In the rows, zero is written as 128.
Rotation paths and how fast each direction turns (deg/step)
Each turn is a multiple of 5 degrees from 10 to 175, or 0.
Each row of a path follows its step; steps can be skipped.
path 1
step 1: [184, 103,  97, 149, 160, 103, 118, 151, 139, 152, 117, 124, 131, 115, 112,
 113, 115, 135, 156, 138, 139, 132, 132, 133, 138, 111,  99, 130, 117, 129,
 121, 148,  60, 134, 112, 114, 107, 139, 158, 136, 142, 140, 131, 130,  81,
 129, 142, 119, 140, 117, 119, 100, 171, 115, 172, 131, 155, 126, 189, 117,
 132, 145]
step 8: [182, 126, 138, 121, 163, 124,  93, 127, 137, 183, 163, 126, 114, 139, 101,
 132, 135, 152, 120, 132, 140, 129,  93, 112, 139, 153, 141, 114, 168, 133,
 161, 136, 127, 153, 133, 146, 121, 143, 134,  90, 149, 170, 138, 153, 105,
 107,  78, 108, 139, 120, 127, 114, 115, 120, 121, 101, 155, 116, 102,  94,
 118, 119]
step 9: [132, 143, 132, 119, 164, 127, 125, 160, 117, 121, 114, 141, 149, 110, 118,
 104, 110, 104, 164, 125, 158, 134,  93, 118, 147, 143, 117, 106, 107, 158,
 146, 164, 133, 139, 125, 136,  78, 159, 132, 141, 169, 102, 106, 150, 101,
 171, 105, 108, 173, 127, 105, 143, 170, 130, 111, 156, 120, 144, 153, 106,
 145, 138]
step 10: [154, 125,  74, 151, 147, 118, 130, 150, 114, 155,  97, 171, 104, 137, 100,
 138, 129, 117, 133, 119, 169, 116, 144, 134, 123, 157, 144, 117, 119, 123,
 111, 155, 107, 117, 155, 174, 143, 138, 140,  83, 169, 138, 129,  89, 118,
 117, 139, 107, 132, 143, 131, 100, 124, 118, 129, 127, 168, 107, 112,  92,
 140, 164]
step 13: [107, 112,  98, 160, 139, 106, 122, 137, 132, 175, 137, 164, 122, 115, 109,
  94, 127, 122, 115, 153, 159,  85, 114, 116,  97, 119, 118,  97, 156, 135,
 143, 135,  79, 100, 102, 148, 138, 153, 127, 136, 121, 110, 125, 142, 113,
  92, 111,  97, 107, 167, 131, 111, 129, 122, 100, 151, 150, 112, 136, 145,
  90, 140]
step 14: [134, 102, 136, 120, 138, 107, 110, 150, 132, 153, 128, 130, 185, 122, 100,
 132, 131, 122, 156, 149, 118, 106, 157, 113,  96, 137, 115, 134, 128, 156,
 170, 129, 125, 163, 128, 131, 122, 134, 141,  89, 149, 148, 149, 195, 127,
 137, 110,  98, 123, 106, 112, 120, 129, 103, 153, 102, 122, 148, 140, 148,
 141, 182]
step 15: [130, 148, 119, 130, 150, 144,  80, 172, 132, 130, 100, 136,  99, 120, 120,
 164, 129, 136, 134, 139, 154, 130, 131,  92, 104, 123, 141, 136, 110, 146,
 155, 146, 109, 123, 100, 160,  85, 143, 151, 133, 126, 112, 124, 112, 140,
 130,  89,  66, 110, 107, 137, 102, 138, 123, 137, 188, 148, 141, 137, 133,
 105, 111]
step 23: [135, 143, 113, 148, 140, 131, 132, 169, 129, 140, 166, 153, 130, 107, 115,
 155, 151, 142, 112, 120, 171, 115, 153, 102, 121, 180, 134, 122, 102, 150,
 126, 116, 125, 125, 129, 158, 135, 151, 147, 123, 115, 120, 176, 144, 179,
 164,  95,  89, 152, 148,  96, 129, 146, 105, 122, 145, 142, 124, 147, 134,
 118, 167]
step 31: [153, 138, 117, 152, 161,  85, 135, 152, 116, 181, 137, 127, 143, 162, 121,
 128, 141, 122,  96, 158, 151, 137, 136, 121, 101, 121, 152, 139, 142, 123,
 115, 127, 111, 153, 142, 139, 121, 136, 133, 104, 124, 173, 154, 152, 114,
 144, 114,  70, 144, 138, 139,  84, 128, 131, 121, 152, 170, 164, 134, 147,
 133, 156]
Speeds:
[127, 125, 128, 120, 133, 134, 131, 125, 141, 136, 127, 122, 128, 126, 125,
 124, 131, 134, 141, 117, 129, 124, 114, 127, 127, 126, 125, 132, 130, 129,
 134, 140, 130, 122, 122, 124, 133, 123, 135, 133, 127, 128, 128, 131, 126,
 124, 128, 123, 122, 120, 126, 124, 118, 124, 131, 125, 130, 130, 134, 135,
 124, 132] => 55
[121, 129, 129, 135, 126, 129, 133, 133, 129, 125, 119, 128, 128, 127, 125,
 133, 118, 130, 129, 120, 129, 133, 135, 128, 120, 136, 128, 128, 132, 124,
 128, 134, 136, 130, 129, 120, 129, 122, 131, 117, 124, 132, 127, 129, 128,
 128, 122, 134, 127, 123, 135, 135, 134, 128, 125, 122, 144, 135, 130, 131,
 140, 136] => 155
[117, 131, 134, 120, 126, 128, 124, 120, 122, 129, 129, 137, 132, 116, 131,
 130, 127, 135, 124, 128, 123, 120, 122, 124, 140, 133, 132, 122, 127, 126,
 122, 128, 133, 135, 125, 127, 126, 128, 125, 132, 138, 124, 135, 126, 131,
 119, 128, 131, 129, 128, 127, 125, 133, 132, 133, 132, 129, 133, 133, 134,
 132, 143] => 155
[126, 134, 115, 120, 127, 136, 128, 133, 114, 119, 128, 132, 125, 121, 125,
 129, 123, 130, 137, 123, 131, 130, 124, 124, 131, 132, 124, 129, 127, 132,
 126, 120, 128, 119, 133, 124, 134, 127, 123, 123, 128, 138, 126, 118, 139,
 134, 132, 120, 130, 124, 127, 130, 120, 133, 124, 128, 124, 128, 128, 125,
 125, 132] => 60
[140, 122, 134, 121, 126, 128, 124, 134, 122, 132, 131, 114, 127, 129, 126,
 135, 120, 128, 135, 137, 128, 127, 132, 125, 134, 123, 142, 124, 135, 135,
 131, 123, 129, 134, 127, 115, 129, 123, 126, 126, 127, 131, 134, 122, 124,
 130, 128, 128, 126, 126, 136, 119, 126, 127, 132, 132, 130, 129, 133, 129,
 129, 125] => 110
[127, 135, 130, 126, 136, 133, 124, 121, 124, 133, 132, 134, 125, 127, 128,
 136, 124, 127, 122, 133, 122, 135, 123, 137, 126, 131, 130, 142, 137, 127,
 123, 127, 126, 121, 129, 121, 127, 131, 117, 131, 134, 124, 134, 129, 119,
 130, 125, 134, 118, 122, 127, 133, 124, 125, 116, 125, 132, 133, 129, 129,
 121, 122] => 80
path 2
step 3: [129, 110, 118, 119, 179, 140, 125, 131,  94, 150, 103, 116, 157, 119, 116,
 121, 133, 135, 143, 147, 113, 126, 114, 133, 174, 129, 137, 129, 158, 103,
 132, 116, 107, 160, 133, 148, 122, 165, 134, 119,  94, 100, 122, 149, 100,
 113, 132, 110, 160, 123, 102, 158, 146, 137, 124, 140, 141, 129, 114, 141,
 118, 131]
step 4: [156, 132, 113,  96, 139, 126, 120, 122, 123, 140, 120, 112, 131, 137, 138,
 106, 128, 134, 105, 132, 106, 132, 129,  91, 147, 147, 168, 170, 147,  94,
 127,  81, 118, 108, 139, 102, 114, 117, 108, 135, 127, 126, 120, 145, 143,
 140, 131, 110, 126, 129, 131, 123, 105, 127, 115, 121,  97, 111, 176, 167,
 142, 139]
step 7: [131, 146,  88, 103, 123, 105, 139, 116, 101, 136, 104, 109, 139, 118, 137,
 125, 125, 117, 100,  94, 111, 130, 126, 130, 110, 116, 137, 142, 128, 131,
 124, 132, 136, 132, 145,  96, 122, 140, 156, 133, 142, 131, 138,  97, 160,
 146, 125, 159, 118, 128,  94, 131,  79, 151,  92, 100, 130, 153, 101, 116,
 115, 151]
step 10: [150, 118, 106, 125, 150, 105, 162, 107, 111, 107,  96, 135, 149, 112, 136,
 139, 125, 110, 155,  98, 139, 164, 143, 134, 185, 151, 136, 151, 104, 132,
 139, 132, 138, 104, 121, 159, 121, 142, 144, 137, 142, 114, 135, 108, 129,
 169, 113, 126, 114, 143, 151, 126, 113, 106, 147, 135, 111, 117, 142, 114,
 134, 138]
step 12: [131, 113, 127, 108, 124, 156, 118, 104, 137, 147,  93, 115, 149, 174, 136,
 110, 125, 108, 111, 156,  86, 128, 134, 143, 154, 132, 135, 167, 125,  86,
 143, 116, 131, 107, 156, 112, 129, 133, 157, 112, 121, 127, 138, 136, 136,
 128, 121, 127, 158, 118,  85, 124, 142, 117, 123, 112,  97, 139, 140, 140,
 120, 114]
step 13: [ 93, 159,  97, 132, 127, 107, 145, 137, 122, 124, 126, 121, 148, 127, 119,
  99, 163,  99, 115, 127, 123, 143, 147, 124, 134, 136, 147, 170, 151, 107,
 136, 119,  90, 109, 154, 150, 142, 139, 140, 141, 123, 128, 111, 143, 123,
 121, 131, 156, 107, 123, 151, 134, 129, 111,  87, 106, 153,  96, 138, 156,
 138, 105]
step 17: [147, 142, 125, 128, 129, 135, 128, 161, 151, 112, 111, 128, 150, 124, 111,
 125, 120, 116, 106, 129, 130, 103, 113, 102, 153, 129, 154, 168, 142, 140,
 127, 151, 134, 167, 107, 112, 128, 134, 121,  88, 139, 110, 163, 125, 146,
 121, 126, 151,  96, 115, 109, 125, 153, 123, 124, 156,  70, 151, 125, 115,
 130, 131]
step 26: [134, 162, 127, 129,  92,  82, 121, 128, 123, 139, 105, 105, 146, 109, 112,
 107, 122,  84, 129, 159, 123, 120, 120, 102, 155,  94, 129, 149, 134, 120,
 125, 120, 151, 140,  86, 114, 158, 150, 134, 112, 124, 117, 133, 111, 142,
 155, 123, 110, 117, 150, 118, 131, 133, 140, 124, 134, 132,  99, 128, 100,
 138, 144]
step 34: [149, 116, 128,  93, 114, 107, 124, 137,  89, 153, 101,  92, 142, 116,  86,
 125, 115, 114, 100, 139, 128, 112, 122, 106, 149, 112, 181, 162, 145, 138,
 126, 115, 123, 122, 121, 125, 139, 132, 128, 108, 121, 156, 137, 137, 115,
 142, 102, 112, 108, 118, 146, 149, 146, 153, 129, 135, 161, 129, 127, 143,
 106, 145]
Speeds:
[129, 133, 135, 134, 138, 128, 139, 127, 127, 121, 127, 125, 125, 122, 123,
 135, 118, 124, 129, 131, 126, 119, 134, 129, 123, 126, 131, 130, 123, 130,
 118, 128, 126, 142, 137, 127, 114, 126, 131, 127, 131, 128, 126, 128, 131,
 125, 127, 131, 124, 128, 125, 136, 134, 128, 122, 119, 128, 123, 134, 132,
 136, 122] => 175
[134, 121, 118, 125, 120, 134, 120, 127, 133, 126, 127, 122, 132, 121, 129,
 133, 135, 121, 130, 125, 132, 126, 133, 131, 123, 132, 136, 135, 127, 131,
 126, 136, 124, 137, 127, 126, 128, 131, 123, 137, 124, 125, 122, 136, 129,
 122, 127, 134, 129, 120, 122, 124, 126, 128, 128, 134, 138, 129, 122, 126,
 144, 128] => 175
[128, 129, 126, 123, 124, 128, 132, 133, 130, 131, 132, 138, 127, 114, 126,
 129, 139, 138, 121, 129, 125, 131, 133, 125, 126, 131, 135, 127, 129, 132,
 116, 124, 128, 121, 138, 123, 126, 116, 127, 129, 122, 136, 121, 138, 128,
 131, 128, 123, 125, 128, 132, 125, 137, 126, 123, 127, 129, 126, 128, 122,
 122, 132] => 155
[119, 123, 142, 123, 136, 134, 118, 123, 132, 123, 127, 122, 127, 124, 119,
 137, 132, 128, 122, 123, 131, 132, 126, 133, 129, 127, 130, 130, 136, 131,
 131, 134, 127, 131, 126, 130, 129, 131, 133, 126, 132, 133, 121, 128, 133,
 135, 116, 129, 136, 134, 124, 124, 128, 130, 127, 119, 128, 127, 126, 126,
 122, 140] => 80
[123, 125, 121, 134, 120, 125, 125, 128, 125, 116, 128, 138, 120, 137, 117,
 130, 128, 124, 130, 131, 130, 131, 121, 123, 129, 127, 129, 137, 132, 121,
 124, 141, 122, 129, 130, 132, 136, 118, 125, 128, 133, 129, 125, 137, 129,
 128, 125, 127, 122, 129, 129, 124, 131, 133, 130, 124, 116, 129, 129, 134,
 130, 121] => 90
[127, 129, 130, 127, 136, 128, 127, 129, 119, 119, 123, 135, 133, 129, 138,
 135, 131, 122, 124, 125, 123, 133, 122, 131, 119, 129, 122, 146, 130, 130,
 134, 126, 127, 129, 132, 121, 126, 122, 131, 130, 128, 128, 124, 117, 124,
 123, 131, 124, 131, 123, 137, 132, 136, 129, 134, 136, 128, 126, 121, 121,
 128, 129] => 145
